In the rows, zero is written as 128.
Each path is a new rotation, seen through one point. The rows after it are directions, each followed by how far the rotation turns it, in degrees per step (0 if it stays put).
Each turn is a multiple of 5 degrees from 10 to 175, or 0.
Each row of a path follows its step; steps can be skipped.

step 0: [132 129 135 127 125 122 128 131 115 130 121 124 129 120 122 127 129 128
 136 131 126 132 140 123 129 130 129 130 138 130 124 129 119 131 134 130
 129 135 132 133 134 123 130 130 128 120 121 121 136 128 132 130 128 130
 140 134 118 128 127 123 124 135 126 124 128 120 116 134 131 130 134 128
 139 118 131]
step 3: [122 133 130 134 127 137 138 127 127 141 127 134 124 130 121 124 138 132
 134 129 130 125 127 131 121 119 126 128 132 134 127 124 121 138 134 121
 134 130 126 128 126 124 121 122 123 134 125 123 123 139 138 126 133 132
 127 129 135 122 123 123 131 135 125 125 140 117 130 130 125 123 131 125
 126 125 133]
step 4: [131 120 123 128 127 123 135 128 122 114 133 136 123 126 131 125 129 126
 139 127 129 130 134 131 142 134 122 135 130 133 126 134 117 132 123 126
 127 128 130 125 121 126 133 133 128 121 132 126 126 130 134 122 130 129
 135 124 136 129 124 121 133 124 137 120 131 125 125 143 130 129 126 120
 127 121 128]
step 6: [125 122 137 132 124 116 123 131 118 123 128 130 127 128 124 129 133 131
 131 131 138 129 140 129 133 138 127 128 132 124 123 124 119 133 128 127
 125 133 127 131 134 124 136 128 121 121 119 123 132 133 133 128 131 121
 137 126 129 125 125 119 122 140 126 126 130 124 129 135 124 135 132 128
 133 117 129]
step 7: [128 127 122 122 131 128 131 122 126 129 115 125 125 119 110 122 122 122
 131 136 124 130 125 124 127 119 128 114 129 129 125 137 130 135 124 125
 123 126 125 135 125 123 128 125 129 129 132 120 126 134 134 126 127 124
 128 136 131 118 123 124 125 126 127 128 127 130 124 144 127 123 134 122
 129 123 131]
step 8: [125 123 145 134 121 124 130 129 121 121 119 132 128 123 123 122 128 131
 134 123 132 129 133 133 130 133 133 129 127 135 126 126 119 128 129 128
 130 127 135 132 125 126 117 125 130 133 125 132 131 134 127 133 124 130
 124 123 136 134 118 118 131 130 133 141 128 124 126 136 127 132 128 137
 130 116 126]
step 12: [126 134 130 133 131 122 127 132 122 126 123 138 125 125 124 129 128 128
 127 126 136 126 139 130 128 134 132 126 133 116 122 128 127 136 125 129
 126 129 130 132 120 115 129 133 119 122 114 122 126 138 131 129 126 132
 136 131 129 129 127 114 119 127 125 123 136 125 133 138 119 133 126 128
 126 126 131]
step 17: [124 122 131 127 132 126 134 133 123 119 129 123 129 119 127 125 135 134
 127 131 129 121 135 123 125 133 124 129 130 130 126 133 118 125 129 127
 123 131 130 138 133 129 124 124 120 127 127 118 128 124 122 120 132 128
 129 132 123 135 132 115 130 131 132 125 136 117 116 137 131 123 130 119
 135 116 129]
Speeds:
[127 128 128 129 129 126 130 130 129 129 127 129 127 129 126 127 127 127
 126 128 130 127 129 127 129 130 128 127 127 127 130 129 130 127 129 128
 128 128 127 130 127 129 130 129 128 127 128 130 128 128 127 126 130 129
 129 127 130 127 130 128 127 128 129 124 127 127 129 130 129 126 127 128
 127 129 130]
130
[127 130 127 126 128 130 127 129 129 127 127 129 128 127 126 130 126 128
 126 129 127 128 129 127 128 128 127 128 130 126 129 128 127 129 128 126
 129 129 128 128 126 125 128 126 129 128 129 128 127 128 125 127 126 130
 129 129 128 130 130 126 128 126 129 126 127 129 125 127 129 127 129 127
 129 129 126]
145
[128 129 126 126 129 131 126 128 129 129 127 127 128 127 125 127 128 127
 128 129 127 127 129 127 126 126 127 126 128 130 129 127 127 128 127 128
 126 128 126 127 128 127 126 129 127 128 128 129 128 129 128 130 128 129
 127 127 130 129 127 129 129 130 126 126 129 127 131 127 128 128 128 128
 125 129 130]
170
